One turning vector, and how many ticks it has turned:
The counts run from 0 to 377.
[ 22 -14 -15  -7   1  15   7  -8  -3   1   1   1   5   2 -14  -7 -20   1
   3   8  12  11 -16 -18   8   1   3   2  19  17  -1  27   0 -17  -4 -19
 -29  -6  22 -14  -7  -8 -11   7 -23  -2  -1  -8 -24 -12  -9   9  -8  -4
   2  14 -21   3 -11  -1  17   0   5  -9  -4 -10  13   1  19  10  18 -14
  25 -21 -17  -5   5  -1  -5] | 283
[ 11   6  12  11  25  13   7  -1 -12  20   4   6  12  11  -4  16  26 -24
   9   7  -3  -4 -10  19   2 -11  11   7  10   9  10 -13   8  20  19  -2
 -10  20   6   5   6 -28  18   1   0  17  -5  -7 -12 -17 -20   8  19 -10
   7  -4   1   3 -15  -9   0 -23  -8 -22  12  -2   4  -9 -19  -9  -6   8
  -3   8 -11   3   0  -4  -9] | 53
[-19   2  -1  -2   2 -26   3  23  14 -12 -11  10  -4 -27 -17  -4  10  -5
 -14 -17   2 -14  29   8   4  -1  12  -5   4  -7  10   6 -13   4   7 -14
  23   5 -29 -17   5   4   8  -6  12  -5   6   6   8  -6  17 -10   0  10
  -3  -2  17  24  -4   5 -15 -11   6  12 -19   6  15 -14 -13  -3  -3  10
 -10  24  -3 -25   4   8  12] | 4
[-14   0 -17  14   3   0  17   5  10  19  -6   7 -20 -11 -11 -13 -17  -4
  11  20  -4  27  -5 -11   0  16   7   9  -2 -14  13   4   4   2  -6 -29
  -5   1  -8   8   2 -32   7   2   8  -2  13   3  -8 -18  -2  20 -19  12
  -9 -13  17  19  -1  14  -1   4 -10  13   2 -11  -9   1   8  -6  -9   2
   7 -17   6   7 -23  20  18] | 149
[ -8   1  -8  -4 -22   0  -9 -10  -4  -1   9   6  13   2 -17  -6  -2  10
  13 -18   1  -7 -14 -14   4  -2  10 -15   4  -7 -18  22   3 -18   1   4
 -20 -30  11   5 -25  -1  -6  15  -6  13 -11  -3  17  -3   8   5  -9  -9
  -9  -8  -7 -21  -4   4  26   1  -3  -7  15 -15  15  -4  16  -7 -17 -29
  26   7 -19 -20  18  14  -7] | 222
[-21   2  -7  -9  -4   0   8   4  15 -15   0  17 -11 -22  -5  -2  18  -6
  -5   3  16 -26  19  -3   4  -1  11  -6   1   2  -2   5   3 -12   2 -15
  17   1 -33 -26  -6  23   9  -3   9 -14   4  17  10   9  19  -6   4  -9
  -7   7   9  27   1 -17  -6   5   5  17  -2   1   0   1 -13   3   0  -1
  -9  -9   5 -11 -10  12 -21] | 5
[-15  -9 -14 -12  -9  36   6 -19   4   2  -1  38  14  -6 -15   5  10 -10
   4   9  16 -10   3 -11   7   9  19   2  10  13   3   6   9 -11   0 -20
 -21  -6 -13  -7  -7   3  12   1  -7  -6  11   5   3   3  -9   2  -2 -17
   8  20   5   6  12 -18   5   6   8   7   4 -17  13 -10  10 -13 -20  -6
  14 -13   4  -5 -16  26 -24] | 141
[-18  -6 -28 -10  -4  13   1 -21  15 -22  -6  10  34  -6  -9 -13  12   0
 -10   3   8   1   0  -4  16  10   3  14   7  15  -5  -7  18   2   9 -18
 -13  17  -8   6  13   3  11  16   7  13  18 -19 -18  -3  -5  -2  13   1
  16   4 -12  21  23   6 -31   6  28  -6  -3   3   5   9  26   5  -5  10
   5  -8  -3   9   0  18  -7] | 336
[  7  -1 -19 -17 -14   0 -12   1  -8   2  22  -8   1  12   5  -1   4 -10
   5  -6 -30  -6  -5  17  16 -19  13  -3 -16   3   1 -18   0 -10  18  12
  14   9  12  18   1  47   0  24   8  -5 -18   4  19  -8  17 -13  11 -19
 -13 -15   8   3  14   0  -5   0  -8   3   9  16  -4   3 -11   8   8 -17
  -5 -10   8 -13   7  -9   1] | 171
[ 17   0  -7  -1  16  19   1 -26  -4   0  15 -10   3  23  18  11  -4  -5
  11  17   8 -11  -7  19   9   2   3   4 -23  29 -13  -2   2 -10  10   9
  -1   6  34  -7   4   7 -11   7  -8  -9 -21  -1  11  -3   5  10  21   9
   0  10 -15  -9  12  -8  -2  -1   7 -16  12   8  -4   7  -4   9  15  -8
  -3  -9  -5  13   9 -27 -15] | 177
[ 13   9  -1 -11  23  14  -1  -2   7 -18  20  -6  -2  20 -12  12   4   1
   4   4 -10  -8   6  15  21  14 -13  -5 -33  15 -16   2  -6  -8   7  -6
  -4  -1  12   9  17   7   5  21  -4  15 -14  -2 -22  20  -1  -2  -8  22
 -18 -13  20  10  -5   5   0   2  23  -8  16 -23  -6  19 -21 -15  18 -25
  -4  -5  12  -5  -7   2  -1] | 371
[  6  -3 -26   9  -8  -8  -9 -12  -5 -10  -6  11   2 -14 -15 -23 -21  -4
   2  -8  22  -9  -6 -24  11   2   7  -6   8 -10 -27  24  -1 -23   8   4
 -12 -14  20  -1 -17  -9  -9   0  -6 -11  -3 -12  25 -10   8  -8 -17  -8
   6   1 -17  -5  14  15  11  -2 -12   4   0  -8  13   1  17  -2 -19 -21
  11 -15  -6 -12  17  19 -12] | 152
[-15  -1   0   8   5  -7 -15 -16   6   1 -28  17  24 -11  -6   0   1  -8
   3 -13  32 -10  -6   6  -6   0  22   0  11  -8 -12   8 -12  17  11   4
   2   9  -3   8   0 -14 -12 -13   6   9 -10  -7  18  -9   1 -10  16   2
   9  17 -13 -18  23   0  12  -6  -8 -22   6   5  -1  -4  14  10  -6  20
  -3  14 -14  -7  22   2  -5] | 328
[-16  -8 -13  -2 -12  -3  -6 -14   4  -6   1  24   5 -10 -13 -11  -4   6
   6 -13  15  -4   6 -19  16  21   8   0  -6   7 -18  21   4 -14   0  -5
  -7 -35   9  -1  -7   2  -1   5  -1 -14   1   3  16   9   9  16 -12  16
  18   3   6 -17  17   4  -4   5   6   4  12  -8  15  16   7 -15 -21 -25
  17  -7   7   3   0  20 -10] | 151
[ 17   0   8   6  19 -20   8  -9 -18   1  16 -10 -14   4 -15   0 -20  20
   8  -9  -7   5  11   5  -2  10   5  -3 -18   2 -10  17   1 -10   5   5
  -6 -17  42 -16  14  -6   0   4  -9 -17 -14  -4   8 -14  -2  11   1  22
  11  -3 -11 -13  -5   9   8   7  -2 -17  13   7   7  19   3  -9   3 -18
  -8 -12   7  -8  23 -17  25] | 98
[ 16   7  12   3   5  -4 -11   7 -12  13   3  -2 -12  12   4   9  -6   1
   9  -5  -7   4 -21  -9   0 -16  -7 -15 -13 -12   1  12 -15   2   9  -4
   6 -19   5  18 -16  -6 -18  -6 -14  -1 -33  16  28  -5  16  -5  -9  -5
 -18  -9  14 -38 -13  -3  18 -11 -22   2   8   5   0 -17  -6   4   4 -24
  -1  -7 -11   3   4 -13   5] | 303
[  3  -4 -12 -21  -3  24 -17   0 -21   7  17   8  14  18  -2   0  27  -8
  -6  11  -7 -14  -7   6  15 -20  14 -17  -5   0  -8 -12   0   6  21  15
   4  -9   4  18 -14  10 -10   0  -9   2 -14   8  22   5   0 -17   1 -24
 -21   7   9 -11  16  -5   1   1  -7  -9  -3  12  -4 -12 -15   8  -3  -9
  -7   0   5   4   1  -4 -28] | 312
[ -6  -1   0 -11   6  19   2  -7  20  -8 -14   5  15   1  10  10  18  -8
 -10   6   3  -6   1   6  -8   7 -22  19  15   7  -1  -9  -7  16 -12  -3
  -8  25 -38   5   1  -4  -2   5  10  29  28  -7 -26  13 -11 -13   2   4
  -8   6   3  18  -1  -7  -9  -8  17   9 -10 -19   1  -1   1  -6   3  17
  -1  17  -6  -4 -15  17 -19] | 130
[  0  13   9 -12  31  21 -22  -1  12 -11 -17   7  18   6  10  19   6  -5
 -11  -1  19   7  -9  -2   6  13 -17  -2  -9  17  -7 -14  -7  21  10 -15
   0   0 -13  16  13  -1 -12   2   4  14  -7  -8 -26  10   3   3  21   6
   1   7  10  -1  -6  -1 -17 -15  31   0   5 -13   2  -2  -7  -2  12   6
   6   2   3  20 -13   9  -4] | 125
[  1  10  13  -3  15   9   4   7  -4  -4  -8  -3  -2 -15   7   1  32  -2
 -15   5   4  -9  10  12 -11  -4 -17  -5   9   6  -4 -15  -5  17  -5  -9
 -20  18 -29 -13   7 -11   3  -2   0  19  38   5 -34   7 -16  -2   8  -1
  -3  -6 -16  17 -21   1  -9  -9  -2   2  -3 -14   3  -8 -23  -8  -9  17
 -16  19  -3  -4   1   1 -17] | 129
[-17  -8 -13   1 -21  -6   7 -16  16  -5   6  -3 -11 -11   1 -19 -24  12
   3  -4   3 -14  12 -14 -11  26  -3   2   2  -7 -17  20   6 -21 -19  16
   8 -21   3 -12 -13  13  -2  -1  -2 -14  21   3  21  15  18   9 -17  17
  -6   8   2  -5  25   7  16  21   0  17  -9 -10  -8  14  23  -1 -10  -7
  14   1   9  -7  -6  13  -5] | 86
[-17  -5   7  -4  -3   4 -15  14 -13   3  -6  18 -12 -13   0  -6   3  18
  -4  -5  18  -5  16 -25  -3   4  -1 -18  -2   1   2   5  10 -20  -3 -12
  -4 -41 -15 -15  -4   9  -5   1  -6 -16   8   9   3  34  22   6 -14 -11
  11  -7  11  -8  -8   4  -1  14  -3  33   2  -3  23   1   1   0 -26 -18
  17  -8  24 -22 -11  20 -14] | 216
[ 20   8  -8  12  24  -3   9  -6   2   1  -7  -9 -11  -4  17   5  -6 -12
  -4  24   4  -1  -1  19  -8  -7  -2   5   1   5  12 -10  -7  14  15  -1
  15  36  -1   3  21 -18   3  -6  12   1  16   0  -7 -11 -10 -10  12  12
  -9  11  -9  18  23  11  -5  -8  -4  -4 -14   2 -26  11 -15   3  16  36
 -22  -1   0  24 -11 -20  10] | 254
[ -7  -4  -2   0  -7  -8  11   0   0   9 -27   9  -9 -18  10 -20  21 -12
  -2   7   5  -8  -2 -17 -10  -8  -3  -7  23  -9  16  -6 -11  16 -10   4
  -4   4 -32  -6 -24   0  -2 -20 -12 -17  -3  32  15 -12   5  15  -9  -1
   3   8  -6  -3 -16 -22   3 -21 -23   3  -4  20  -2 -12  12  -2   0  21
 -11   3 -33  20  -4   0 -16] | 67
[ 16   4   2  -6   4  -1   6  19  -9   3  12 -20 -19   6 -19  -2  23   1
  -7   0 -36   2   5   7  22 -15   6 -15  -9  10   1  -7  -3   4   6 -10
   5   0  10  -8   7  11   7   3  -9  -4 -18  -2 -14  -8  -3 -16   0 -12
 -13 -25  16  15 -19  -1  -7  -5  -4  -7  -5   2  11  -7 -25  -5  10 -25
  -2  -8   5 -17  11 -16  11] | 365
[ 27  17   1  23  13 -21  -1  11  -4   1   8 -21 -16   8  20  -4  -5  16
 -11   7 -23   4   0  12  -5   3 -24   0 -15 -12  -7 -14  -2  19 -11  27
   7   3   3  15   4 -22  -1  -1   4   2  14 -10   5  -2  -9   7  -4  21
  -8  -7  -4 -17   5  14  -9  -4  -5  -3 -19  11 -10   0  -3 -10 -11  15
 -27  13   3  25  -5 -19  11] | 244
[  2  13  -5  12  26 -13  -6  -5  -4  -9  -8  24  15 -13 -12  -6  19 -15
  -8  -4   4 -12  11   7   6   1   3  -7  22   7   0   6   1  27   0 -13
 -26  -3  -7  -3  -3 -38   0 -19  -4   0   8 -14  -8  -5 -17  19   7  11
  26   8 -14  -6  -9  -6  -8 -24   2 -21  -3  -3  23 -14  -4 -16 -19   6
  -7  16 -13  11  11   6  -8] | 63
[-23  17  25  -6   0   7 -14  -2  15  -1 -10   1   5  10  30  17   1   1
   8 -14  18 -12   4   4 -26   5 -29   8   7   3  -5 -12  -8   9  -8  23
   6   1 -23   5 -11  15  -6  -8   8  15   2   1   4  24   4  -1  13   4
 -11   1   7 -19  -6 -16   8  -5   6   7   4 -11 -21  -1  -2  11  -2  14
   4  22 -10   7   8  -6 -13] | 121
[-18  15  26 -22   0   8 -10   7  16  10  -2  -7   2  -2  18  12  24   1
  -6   1   2  -4   1   6 -28   9 -28   7  -8   9   4 -22   3  18 -10  10
   8  -1 -26  11   2  30   5  -5   7  14  -4  14  -9  28  -7   7  19   1
  -4 -10  18 -11 -19 -18 -14  -5  11  10   6  10 -12  -1  -7   4   6   9
  -2  16  -5  21 -14 -10  -4] | 120
[-26   4  -3  14 -32  -5  13  12   9  -1   7  10 -14  -3  -7   7  -8  22
   3 -15 -28   5  15  -6  -2  10  17  19   7   6  19   0  18 -27 -25   5
  16  -3 -11 -10  -2  14  17   2   0 -12  18 -12 -11  -4   4  12  -8  -9
   2  -4   5  20  -3 -11  -7  10  11   8  -5   1  10  -8  13   0 -22  -8
  16   3   6 -18 -12  10  17] | 351
[ 19  13  20   1   8  -1 -15  11 -11  -3   3 -15   7   5   6   7  15  -8
  -2   1  -9   2 -12  23  -1 -34  -5  -3  11 -11   8 -10 -10  18  12   1
   8  18  -3  -5   1   0  -6  -7   7  20  -9  -4 -11 -13 -18 -24  19 -26
 -10  -7  -6   2 -10  -1   2 -10  -4 -24  -6   2   2 -17 -17   3  23  15
  -7   3 -15 -14  10 -20   3] | 118
[ 16   2 -26  11  17 -28  -4   8  15 -12 -32  13  -4 -13  -6 -27 -22  -1
 -10  -2  22  18  -1 -18   0 -10  -4  -8  11  -4   3  10 -17  10   6 -27
   6  -4 -10   3  -7 -30 -18  -8  -2  -3  14  -2   4  -6   8  10 -18  17
  10  11  -3   5   2  21 -12 -30  -3   3 -19   7   4  -6  13   0  -1  13
  -3   1 -13  15   9  13   6] | 73
[-15 -12  -9 -11 -17  15   0  -7   9 -17  -7   3  10 -12   0   8  -3   5
  -3  10   5  -9   8  -5 -13  -2   0  21  15  13   7  -1   3 -15  -8  -1
   8  22 -19 -15   4  26   8   8  14  12  31  -9 -30  14  -4 -18  -1 -11
  -1  12 -17  37  19  -7 -13  10  21  15 -13 -13   8   1  12   8   9  10
   5   8   6 -17 -18  19  -6] | 271
[  9   6   8   3   2  -8 -16  11 -10 -14   9  -6   0   6  11  19  10  17
 -12  -9 -33  -1  15  10   7  -5  -4 -16  -6   1  -1 -27   1   5   6  15
  28  -2  -2   6  21  12  -3 -12   8  -6   1 -12   9   5   5  -5  15  -4
   6  -3  11  -7  11   1 -19   6  24   4  -8  14   7 -17  -9   5  -2   6
 -18  28  23  -3  -4 -10  13] | 180
